Rotation paths and how fast each direction turns (degrees per step)
Each turn is a multiple of 5 degrees from 10 to 175, or 0.
Each row of a path follows its step; steps can be skipped.

step 0: | +2.72 | -1.97 | -0.74 | -2.59 | -2.43 | +0.28 | +1.59 | +0.16 | +0.86 | -0.63 | +0.42 | +2.42 | -0.56 | -0.49 | +1.13 | -3.27 | -1.11 | -0.23 | +0.20 | -0.92 | +0.43 | +2.58 | -2.02 | -1.04 | +1.24 | -1.72 | +2.73 | +0.30 | -0.03 | -3.58 | -0.50 | +2.32 | -0.67 | +0.66 | +0.71 | +0.57 | -0.90 | +0.03 | -2.00 | +0.29 | +1.56 |
step 1: | +0.23 | -0.63 | -3.56 | -0.36 | -1.44 | +0.93 | -0.68 | -0.28 | -1.12 | +0.17 | +1.52 | -0.28 | -1.58 | -2.08 | +3.97 | -1.03 | +2.85 | +0.96 | +2.83 | -2.39 | +0.02 | +0.61 | +0.11 | +3.35 | +0.70 | -0.93 | +0.36 | +0.74 | -1.97 | -0.53 | -1.90 | -0.02 | -1.81 | +0.33 | -0.07 | -2.06 | +0.66 | +0.85 | -0.32 | -1.26 | +0.23 |
step 2: | -2.75 | +0.62 | +0.71 | -1.02 | -0.44 | +0.07 | -0.30 | -3.32 | +2.52 | +1.93 | +0.21 | +0.16 | +0.88 | -0.68 | +0.49 | -2.93 | +0.29 | +0.57 | +1.89 | -0.14 | +0.50 | +2.03 | -3.78 | +2.03 | +1.97 | -2.55 | +2.92 | +1.30 | -0.89 | -1.02 | +1.30 | +0.39 | +0.33 | +0.20 | -0.79 | +0.35 | +1.44 | -2.28 | +0.46 | -0.51 | +0.47 |
step 3: | -0.03 | -0.57 | -3.54 | +0.04 | -1.13 | +0.93 | +0.87 | -1.12 | +2.89 | -1.39 | +1.36 | +0.55 | -2.13 | -0.98 | -1.09 | -1.13 | +1.61 | +1.45 | +0.68 | +1.16 | -0.11 | +0.38 | -3.01 | +0.19 | +0.79 | -0.86 | +1.51 | +0.10 | +0.44 | -1.71 | -4.46 | +2.06 | +0.52 | +0.03 | +1.53 | +1.18 | -0.46 | +1.83 | -0.52 | -1.70 | -2.59 |
step 4: | -0.66 | -3.70 | -2.76 | +0.70 | +0.68 | +1.87 | -2.40 | +0.13 | +0.10 | +0.74 | +3.34 | +1.52 | -1.20 | +1.91 | +2.10 | -2.85 | +0.09 | -0.20 | +3.08 | +0.29 | +1.49 | +2.33 | -1.18 | +0.85 | -0.33 | +0.60 | +0.92 | +1.63 | +0.36 | +0.59 | +0.05 | -0.44 | -1.50 | +1.14 | +1.39 | +0.73 | +2.05 | -1.64 | -0.24 | +0.36 | -0.41 |
step 5: | -0.87 | +2.22 | -1.15 | +1.79 | +1.66 | +2.25 | +0.41 | +0.58 | +3.16 | +0.34 | -0.11 | +0.93 | +0.52 | -0.81 | +1.08 | -2.07 | +3.27 | +0.18 | +1.22 | +0.23 | +1.66 | +1.62 | -0.97 | +4.85 | +1.39 | +1.10 | +0.23 | -1.29 | +0.08 | -0.39 | -0.44 | +1.39 | +1.78 | -1.92 | -0.27 | +1.52 | +1.02 | -0.63 | +1.41 | +0.84 | -0.42 |
step 6: | -2.20 | -1.65 | +0.74 | -1.83 | +0.52 | -0.35 | -0.31 | -1.29 | +1.69 | +1.63 | +2.78 | +0.16 | -0.67 | +1.20 | -0.30 | -2.44 | +0.55 | -0.95 | -0.86 | +1.87 | +1.87 | +1.81 | -1.22 | -0.07 | +2.20 | +1.84 | -1.08 | +1.26 | -0.12 | -3.14 | -2.12 | +0.33 | +2.87 | -0.59 | +1.23 | -1.09 | +1.20 | +0.03 | -2.62 | -0.07 | -2.64 |
step 8: | -0.56 | -0.34 | +0.57 | +2.01 | +2.70 | +0.44 | -0.09 | +0.88 | +1.22 | +0.27 | -0.15 | +0.64 | -0.78 | +1.14 | +1.52 | -3.77 | +2.34 | -0.30 | -2.55 | -0.43 | +1.75 | +4.46 | +0.77 | +0.04 | +0.59 | -1.07 | +0.76 | -0.72 | -1.03 | -3.30 | -0.69 | -0.47 | -0.76 | -1.43 | -0.79 | -1.63 | +1.81 | -0.85 | +1.01 | +2.27 | +1.32 |
step 9: | +1.01 | +0.11 | -0.75 | -1.93 | -0.11 | +0.25 | +0.76 | -0.15 | +1.34 | +0.95 | -0.29 | +0.52 | +3.80 | -1.96 | +3.88 | -2.14 | +0.88 | -1.74 | -1.71 | +0.29 | +1.31 | +0.20 | -0.40 | +1.84 | +0.28 | -2.15 | -1.48 | -0.76 | -0.03 | -2.09 | -2.50 | -1.07 | +0.30 | -2.18 | +2.50 | -0.90 | -0.61 | +0.39 | -1.16 | -0.47 | -2.92 |
step 10: | -1.41 | -2.46 | +0.39 | -0.87 | -0.57 | +1.32 | -0.75 | -2.80 | -1.13 | +0.33 | -2.60 | +2.00 | +0.63 | +1.38 | +0.24 | -0.40 | +3.11 | -0.65 | -0.22 | -0.81 | +2.86 | +0.41 | +0.02 | +0.26 | +0.79 | -1.18 | +1.37 | +1.61 | +2.54 | -2.94 | -2.67 | -1.07 | -1.89 | +0.49 | -1.55 | -2.47 | +1.79 | -0.99 | -1.69 | -0.48 | +0.45 |
step 11: | +1.36 | -0.76 | -0.93 | +0.40 | -0.90 | +0.39 | +0.18 | +0.23 | +3.76 | +1.57 | -0.23 | -1.50 | -1.23 | -1.59 | +1.22 | -3.72 | +1.41 | -1.13 | -2.09 | +0.15 | +0.94 | -0.53 | -1.62 | +1.15 | -0.40 | -2.06 | +1.04 | +0.15 | +1.36 | -0.15 | -2.73 | -1.71 | -3.46 | -0.43 | -1.67 | -0.68 | -1.27 | -0.26 | +2.93 | +1.37 | +0.44 |
| +0.81 | +0.05 | +0.07 | +0.48 | +0.44 | +0.41 | +0.14 | -0.61 | +0.02 | -0.05 | -0.04 | +0.06 | -0.03 | +0.91 | +0.53 | +1.27 | +0.43 | -1.25 | +0.51 | -0.46 | -0.50 | -0.35 | -0.23 | +0.18 | -0.01 | -0.47 | -0.04 | +0.55 | -0.25 | +0.35 | +0.22 | -0.08 | -0.13 | -0.09 | -0.28 | +0.09 | +0.97 | -1.54 | -0.54 | -0.17 | -0.40 | : 130
| -0.38 | -0.75 | -0.56 | -0.13 | -0.37 | +0.54 | -0.62 | -1.09 | +0.98 | +0.12 | -1.42 | -0.04 | +0.16 | +0.00 | -0.93 | +0.47 | -1.08 | -0.50 | -0.16 | -0.31 | +0.07 | -0.12 | +0.00 | -0.43 | +0.15 | +0.28 | -0.15 | +0.74 | -0.45 | -0.22 | -0.38 | +0.28 | +0.22 | -0.35 | -0.46 | +0.27 | +0.13 | +0.91 | -0.44 | +0.08 | -0.44 | : 100
| +1.14 | -1.19 | +0.41 | +0.10 | -0.63 | -0.04 | +0.46 | +0.11 | -0.61 | +0.33 | +0.03 | +0.80 | +0.05 | -0.05 | -0.09 | +0.11 | -0.08 | +0.58 | +0.14 | -0.02 | -0.06 | -0.74 | +0.23 | -0.16 | -0.13 | +1.43 | +0.67 | +0.56 | +0.32 | -0.29 | -0.95 | +0.42 | -0.61 | +0.55 | +0.43 | -0.09 | +0.96 | +0.05 | +0.37 | -0.20 | -0.01 | : 110
| -0.35 | +1.07 | +0.53 | +0.47 | -0.67 | -0.12 | +0.71 | -0.33 | +0.19 | +0.21 | +0.44 | +0.76 | +0.53 | +0.05 | +0.50 | -0.21 | -0.51 | -0.57 | -0.88 | +0.55 | -1.03 | -0.20 | -0.44 | -0.35 | -0.04 | +0.01 | +0.60 | -0.09 | -0.22 | -0.72 | +0.11 | +0.66 | +0.84 | -0.30 | +0.12 | +0.00 | +0.09 | +0.19 | +0.67 | +0.06 | -1.30 | : 115
| -0.07 | +0.69 | -0.38 | +0.46 | -0.35 | +0.45 | -0.31 | -0.57 | +0.34 | -0.50 | +0.38 | -0.50 | -0.20 | -0.40 | +0.00 | +0.11 | -0.80 | +0.58 | +1.63 | +0.60 | -0.60 | +0.79 | -0.39 | -0.17 | +0.45 | +0.68 | +0.01 | +0.07 | +0.06 | +0.23 | -0.33 | +0.67 | +0.31 | -0.29 | +1.04 | -0.80 | +0.22 | -0.57 | -0.08 | +0.29 | +0.60 | : 25
| -0.11 | -0.12 | -0.51 | +0.34 | +0.12 | +0.47 | -0.95 | +0.69 | -0.02 | +0.67 | -0.52 | +0.22 | -0.98 | +0.36 | -0.17 | -0.55 | -0.18 | +0.06 | -0.24 | +1.25 | -0.36 | -1.04 | -0.36 | +0.65 | +0.45 | -0.62 | +0.50 | +0.13 | +0.89 | +1.06 | +0.18 | +0.31 | +0.69 | +0.25 | +0.13 | -0.03 | +0.43 | +0.06 | +0.00 | -0.69 | -0.08 | : 40
